One vector is turned by the same rotation once a step. Each row is the vector after some number of steps, and that number follows the row.
The counts run from 0 to 145.
| 111 | 132 | 120 | 146 |  99 | 123 | 102 | 107 | 109 | 144 | 120 | 137 | 121 | 138 | 154 | 119 |  79 | 110 |  97 | 146 | 108 | 118 |  95 | 132 | 108 | 135 |  90 | 143 |  98 | 128 | 180 | 121 |  77 | 152 | 120 | 136 | 116 | 150 | 161 |  78 | 151 | 137 | 128 | 130 | 148 | 123 | 124 | 117 | 135 |  94 |  92 | 150 |  40
|  99 | 120 | 127 | 127 | 123 | 133 |  99 | 138 | 124 | 128 |  96 | 107 |  96 | 132 | 160 |  78 | 113 | 130 |  96 | 145 |  91 | 156 |  96 | 135 | 104 | 124 | 107 | 135 | 102 | 157 | 157 | 121 |  82 | 125 | 120 | 102 | 130 | 114 | 135 |  92 | 169 | 152 | 149 | 121 | 149 | 117 | 111 | 153 | 168 | 108 |  84 | 119 |  14
| 111 | 106 | 138 | 104 | 132 | 133 |  67 | 174 |  88 | 129 | 106 | 126 | 107 | 112 | 145 | 145 | 108 | 135 | 131 | 169 | 136 | 161 | 109 | 123 | 142 | 119 | 108 | 121 | 109 | 180 | 169 | 129 | 101 | 133 | 124 | 114 | 111 | 138 | 140 | 124 | 156 | 148 | 111 | 121 | 136 | 114 | 151 | 150 | 171 | 146 | 111 | 137 |  115
| 106 | 150 | 114 | 132 | 154 | 110 |  93 | 127 | 106 | 104 |  89 | 153 | 112 | 129 | 157 | 106 | 130 | 128 | 120 | 182 | 133 | 131 | 152 | 171 | 110 | 113 | 109 | 137 | 113 | 134 | 153 | 162 | 130 | 154 | 115 |  98 | 104 | 154 | 132 |  84 | 136 | 124 | 124 | 141 | 104 | 111 | 142 | 151 | 167 | 154 |  95 | 136 |  84
|  89 | 111 | 141 | 136 | 133 | 136 |  83 | 101 | 130 | 128 |  93 | 112 |  98 | 127 | 147 | 115 |  95 | 130 |  97 | 137 | 117 | 149 | 124 | 131 | 114 | 139 |  84 | 148 | 107 | 137 | 163 | 140 | 121 | 149 | 123 | 118 | 123 | 145 | 154 |  62 | 162 | 123 | 141 | 140 | 130 | 112 | 132 | 136 | 166 |  91 | 100 | 166 |  144
| 147 | 136 |  99 | 106 | 126 | 119 | 107 | 125 | 123 | 106 | 110 | 153 | 107 | 137 | 174 |  81 |  92 | 146 | 103 | 142 | 123 | 148 | 103 | 178 | 115 | 126 | 113 | 118 | 105 | 161 | 104 | 115 | 105 | 139 | 105 |  99 |  87 | 119 | 139 |  86 | 104 | 137 | 141 | 150 | 130 | 110 | 159 | 139 | 174 | 124 | 121 | 132 |  132
| 104 | 115 | 129 | 124 | 124 | 138 |  86 | 162 | 100 | 140 | 107 | 127 | 114 | 137 | 156 | 133 | 124 | 128 | 110 | 179 | 116 | 153 |  82 | 131 | 118 | 126 | 121 | 140 |  86 | 176 | 171 | 125 |  67 | 131 | 119 | 114 | 109 | 116 | 118 | 133 | 164 | 151 | 138 | 113 | 136 | 109 | 128 | 158 | 145 | 133 | 105 | 143 |  12
| 143 | 147 |  76 | 143 | 127 | 108 |  96 | 138 |  77 | 147 | 136 | 176 | 127 | 142 | 150 | 130 |  86 | 112 | 109 | 172 | 113 | 136 | 100 | 153 | 118 | 134 | 100 | 105 |  96 | 156 | 144 | 133 | 101 | 164 | 127 | 131 |  99 | 162 | 128 |  97 | 103 | 150 | 140 | 113 | 132 | 110 | 121 | 136 | 130 | 146 | 129 | 128 |  1
| 138 | 103 | 152 | 106 | 141 | 148 | 118 | 134 | 123 | 100 |  95 | 120 | 119 | 136 | 164 |  86 | 120 | 129 | 108 | 160 | 120 | 131 | 110 | 181 | 101 | 103 |  96 | 143 | 102 | 152 | 142 |  89 |  88 | 131 | 114 | 103 | 112 | 161 | 118 |  92 | 140 | 146 | 131 | 144 | 142 | 115 | 142 | 155 | 134 | 141 | 105 | 155 |  33
|  95 | 124 | 120 | 162 | 113 | 117 |  86 | 123 |  92 | 137 | 113 | 124 | 107 | 139 | 157 | 154 |  83 | 116 | 109 | 163 | 122 | 137 | 100 | 130 | 119 | 137 | 109 | 151 |  98 | 130 | 202 | 155 |  93 | 161 | 121 | 133 | 108 | 155 | 152 |  84 | 149 | 118 | 121 | 126 | 126 | 121 | 139 | 133 | 144 | 116 | 103 | 158 |  39
| 133 | 116 | 124 |  71 | 140 | 131 | 100 | 154 | 104 | 114 | 101 | 135 | 112 | 113 | 149 |  92 | 106 | 127 | 124 | 149 | 138 | 148 | 127 | 149 | 115 |  92 |  70 | 113 | 115 | 175 | 138 |  89 |  99 | 117 | 124 | 109 | 117 | 139 | 140 | 107 | 150 | 149 | 124 | 155 | 147 | 129 | 144 | 142 | 168 | 130 | 108 | 130 |  113
| 158 | 118 | 132 | 106 | 111 | 136 |  78 | 120 | 107 | 135 | 145 | 162 |  99 |  94 | 143 | 109 |  68 | 122 | 125 | 132 | 114 | 149 | 120 | 153 | 128 | 135 |  92 | 100 | 121 | 170 | 140 |  96 | 115 | 135 | 130 | 145 |  94 | 152 | 149 |  84 | 111 | 144 | 157 | 129 | 134 | 131 | 132 | 130 | 148 | 115 | 142 | 167 |  48
| 152 | 123 | 125 | 120 |  98 | 121 |  88 | 148 |  98 | 109 | 105 | 154 | 118 | 129 | 159 | 119 |  78 | 139 | 110 | 148 | 138 | 134 |  99 | 179 | 133 | 138 | 134 | 127 | 118 | 161 | 123 | 116 |  97 | 166 | 114 | 128 |  92 | 135 | 164 |  83 |  88 | 152 | 124 | 140 | 102 | 117 | 157 | 127 | 160 | 141 | 136 | 140 |  28
| 106 | 115 | 150 | 133 | 115 | 145 |  75 | 127 | 102 | 123 | 102 | 117 | 102 |  77 | 139 | 115 | 107 | 145 | 117 | 148 | 112 | 185 | 143 | 151 | 126 | 130 | 129 | 123 | 114 | 162 | 172 | 136 | 104 | 149 | 136 | 141 |  95 | 123 | 137 |  75 | 146 | 142 | 138 | 120 | 124 | 106 | 125 | 154 | 153 | 117 | 111 | 162 |  95
| 135 |  94 | 148 | 140 |  95 | 134 |  85 | 117 | 104 | 135 | 131 | 132 | 100 | 106 | 158 | 112 |  68 | 142 | 120 | 134 |  94 | 137 | 103 | 155 | 120 | 138 | 131 | 136 | 116 | 147 | 171 | 105 |  85 | 142 | 133 | 156 | 124 | 161 | 166 |  79 | 131 | 149 | 131 | 117 | 135 | 132 | 114 | 122 | 142 | 127 | 113 | 158 |  97
| 146 |  81 | 130 | 123 | 119 | 128 |  80 | 144 | 149 | 109 | 129 | 144 |  89 | 132 | 173 |  98 |  78 | 147 | 123 | 152 |  93 | 154 | 101 | 160 | 128 | 129 | 142 | 134 | 115 | 162 | 128 | 125 | 105 | 120 | 118 | 124 | 107 | 122 | 142 | 104 | 126 | 162 | 134 | 117 | 137 | 132 | 136 | 145 | 194 | 144 | 123 | 141 |  74
| 122 | 122 | 106 | 138 | 144 | 125 |  63 | 143 | 111 | 143 | 113 | 182 | 112 | 126 | 143 | 137 | 105 | 114 | 108 | 180 | 118 | 144 | 114 | 128 | 126 | 158 | 108 | 126 | 107 | 138 | 135 | 150 | 144 | 144 | 140 | 140 | 118 | 157 | 139 |  91 | 124 | 156 | 163 |  98 | 107 | 138 | 129 | 153 | 184 | 147 | 139 | 158 |  126
| 123 | 121 | 106 | 144 | 149 | 130 | 109 | 143 | 104 | 134 |  77 | 146 | 130 | 156 | 158 | 125 | 124 | 120 |  90 | 172 | 121 | 138 | 108 | 160 |  85 | 151 | 127 | 143 |  75 | 136 | 142 | 128 | 104 | 157 | 122 | 127 | 105 | 146 | 109 |  81 | 129 | 141 | 155 | 104 | 110 |  99 | 128 | 162 | 139 | 154 | 129 | 151 |  80
| 134 | 128 | 113 | 160 | 135 | 109 | 106 | 141 | 112 | 119 | 107 | 152 | 133 | 169 | 167 | 103 | 115 | 109 |  96 | 181 | 114 | 128 | 100 | 158 | 102 | 121 | 125 | 142 |  82 | 135 | 137 | 140 |  94 | 167 | 116 | 108 | 102 | 153 | 118 |  92 | 131 | 154 | 137 | 112 | 121 | 106 | 135 | 153 | 132 | 165 | 102 | 133 |  81
| 146 | 134 |  90 | 115 | 134 |  93 |  94 | 144 |  91 | 119 | 112 | 162 | 109 | 132 | 155 | 112 |  93 | 140 | 148 | 184 | 131 | 139 | 122 | 156 | 130 |  97 | 101 | 114 | 118 | 176 | 140 | 122 |  94 | 131 | 116 | 109 |  91 | 134 | 141 | 112 | 126 | 145 | 100 | 144 | 137 | 119 | 146 | 139 | 175 | 165 | 112 | 105 |  5
| 141 |  97 |  95 | 111 | 143 | 124 | 103 | 133 | 101 | 134 |  99 | 136 | 121 | 117 | 142 | 115 | 108 | 163 | 108 | 160 | 110 | 162 | 136 | 159 |  97 |  98 | 135 | 122 |  93 | 166 | 128 | 101 |  89 | 149 | 114 | 136 |  96 | 115 |  99 |  79 | 140 | 122 | 134 | 135 | 130 |  88 | 123 | 153 | 146 | 153 | 120 | 141 |  53
| 105 | 104 | 147 | 141 | 129 | 126 |  96 | 125 | 131 | 103 | 115 | 113 | 105 | 145 | 177 | 122 | 102 | 133 | 129 | 169 | 112 | 144 | 112 | 150 | 121 | 114 | 113 | 157 | 104 | 136 | 183 | 152 |  98 | 148 | 112 |  98 | 106 | 147 | 134 | 104 | 162 | 131 | 109 | 121 | 136 | 119 | 139 | 146 | 155 | 142 |  86 | 152 |  142
| 151 | 127 | 130 | 127 | 112 | 122 |  52 | 139 | 107 | 127 | 160 | 164 | 103 |  99 | 147 | 123 |  81 | 125 | 139 | 159 | 118 | 158 | 121 | 155 | 143 | 136 | 105 |  98 | 129 | 167 | 156 | 133 | 121 | 151 | 129 | 151 |  92 | 153 | 145 |  91 | 116 | 155 | 133 | 116 | 145 | 143 | 145 | 131 | 156 | 135 | 130 | 148 |  47
|  86 | 112 | 129 | 156 | 131 | 123 |  76 | 121 | 115 | 146 |  93 | 126 | 114 | 120 | 138 | 149 | 103 | 127 | 100 | 158 | 115 | 157 | 118 | 130 | 122 | 145 | 115 | 143 | 111 | 128 | 170 | 159 | 114 | 155 | 121 | 137 | 119 | 150 | 143 |  61 | 148 | 121 | 130 | 124 | 120 | 112 | 137 | 131 | 162 | 111 | 105 | 170 |  145
| 106 | 113 | 130 |  88 | 147 | 138 |  81 | 154 |  92 | 129 |  87 | 129 | 110 |  98 | 140 | 119 | 121 | 146 | 119 | 166 | 149 | 163 | 141 | 138 | 125 | 101 |  84 | 121 | 112 | 187 | 148 | 110 | 117 | 123 | 130 | 108 | 105 | 132 | 130 | 109 | 151 | 136 | 127 | 136 | 139 | 110 | 139 | 163 | 179 | 128 | 112 | 137 |  114
| 114 | 148 | 115 | 119 | 117 | 133 |  73 | 170 |  99 | 146 | 110 | 169 | 119 | 104 | 140 | 133 | 121 | 115 | 117 | 166 | 129 | 157 |  99 | 139 | 140 | 139 | 117 | 113 |  98 | 173 | 156 | 139 |  81 | 128 | 128 | 150 | 104 | 108 | 142 | 112 | 140 | 169 | 158 | 101 | 116 | 132 | 133 | 147 | 161 | 117 | 132 | 137 |  69
| 142 | 111 | 107 |  98 | 132 | 107 |  96 | 157 | 101 | 119 | 108 | 144 | 117 | 128 | 148 | 107 | 106 | 131 | 141 | 169 | 143 | 133 | 113 | 156 | 129 |  86 |  84 | 118 | 119 | 172 | 151 | 103 |  78 | 135 | 114 | 115 | 105 | 134 | 141 | 112 | 135 | 155 | 103 | 147 | 153 | 136 | 146 | 137 | 164 | 149 |  98 | 119 |  112
| 104 | 153 | 123 | 106 | 122 | 138 |  81 | 164 | 100 | 158 |  90 | 156 | 114 |  95 | 116 | 117 | 118 | 123 | 100 | 147 | 130 | 155 | 101 | 134 | 129 | 147 |  93 | 115 | 113 | 172 | 141 | 123 | 108 | 128 | 139 | 137 | 116 | 117 | 151 |  93 | 138 | 156 | 164 | 114 | 122 | 135 | 129 | 137 | 165 |  86 | 127 | 145 |  68
| 131 | 119 | 116 | 107 | 125 | 140 |  90 | 129 | 134 | 126 | 111 | 151 |  99 |  95 | 146 |  94 | 126 | 125 | 124 | 173 | 101 | 167 | 124 | 164 | 106 | 123 | 134 | 118 | 106 | 171 | 146 | 111 |  97 | 101 | 134 | 129 | 106 |  95 | 116 |  99 | 140 | 157 | 170 | 112 | 115 | 133 | 118 | 162 | 180 | 118 | 122 | 150 |  72
| 119 | 106 | 156 | 130 | 124 | 132 |  97 | 171 |  92 | 111 |  91 | 133 | 133 | 131 | 160 | 131 | 126 | 123 | 118 | 180 | 137 | 132 | 100 | 173 | 112 | 127 | 128 | 153 | 101 | 160 | 173 | 107 |  58 | 137 | 119 | 127 | 107 | 149 | 136 | 119 | 135 | 163 | 125 | 117 | 108 | 121 | 145 | 162 | 128 | 152 | 112 | 147 |  138
| 115 | 108 | 153 | 117 | 136 | 155 | 112 | 126 | 123 | 113 |  97 | 115 | 113 | 128 | 169 |  96 | 130 | 114 | 106 | 159 | 127 | 133 | 117 | 170 |  94 | 108 | 103 | 146 |  93 | 159 | 171 | 103 |  83 | 123 | 122 |  94 | 104 | 153 | 122 | 104 | 163 | 146 | 155 | 129 | 125 | 121 | 137 | 156 | 137 | 135 |  99 | 154 |  140
| 120 | 114 | 155 | 124 | 106 | 147 |  85 | 127 | 114 | 113 | 125 | 112 | 103 |  85 | 141 |  82 | 104 | 143 | 113 | 129 | 114 | 178 | 128 | 155 | 128 | 121 | 108 | 118 | 119 | 166 | 153 | 119 |  95 | 140 | 110 | 127 | 107 | 124 | 136 |  66 | 147 | 155 | 139 | 125 | 147 | 111 | 134 | 143 | 142 |  97 |  94 | 152 |  94
| 108 | 132 |  95 | 111 | 135 | 114 | 100 | 122 | 127 | 131 | 122 | 147 |  99 | 154 | 159 | 110 |  99 | 124 | 118 | 166 | 113 | 134 | 101 | 133 | 114 | 106 |  63 | 131 | 104 | 155 | 156 | 132 | 103 | 127 | 118 |  92 | 119 | 131 | 144 | 101 | 157 | 132 | 130 | 144 | 157 | 122 | 133 | 124 | 180 | 116 |  85 | 128 |  63
| 109 | 101 | 145 | 139 | 121 | 125 |  95 | 117 | 137 | 103 | 120 | 109 |  95 | 139 | 165 | 104 |  83 | 117 | 101 | 142 | 112 | 145 | 108 | 146 | 114 | 123 |  94 | 150 | 110 | 137 | 177 | 135 | 102 | 143 | 116 | 101 | 120 | 155 | 154 |  81 | 160 | 126 | 125 | 132 | 139 | 118 | 143 | 129 | 158 | 118 |  81 | 150 |  143
| 139 | 123 | 111 |  85 | 140 | 115 | 100 | 141 | 107 | 119 |  94 | 150 |  99 | 119 | 154 |  92 |  89 | 139 | 132 | 152 | 129 | 130 | 128 | 165 | 124 |  90 |  82 | 111 | 129 | 177 | 127 |  94 | 110 | 127 | 120 | 100 | 120 | 137 | 150 | 101 | 133 | 146 | 114 | 164 | 142 | 124 | 140 | 131 | 185 | 145 | 102 | 120 |  6
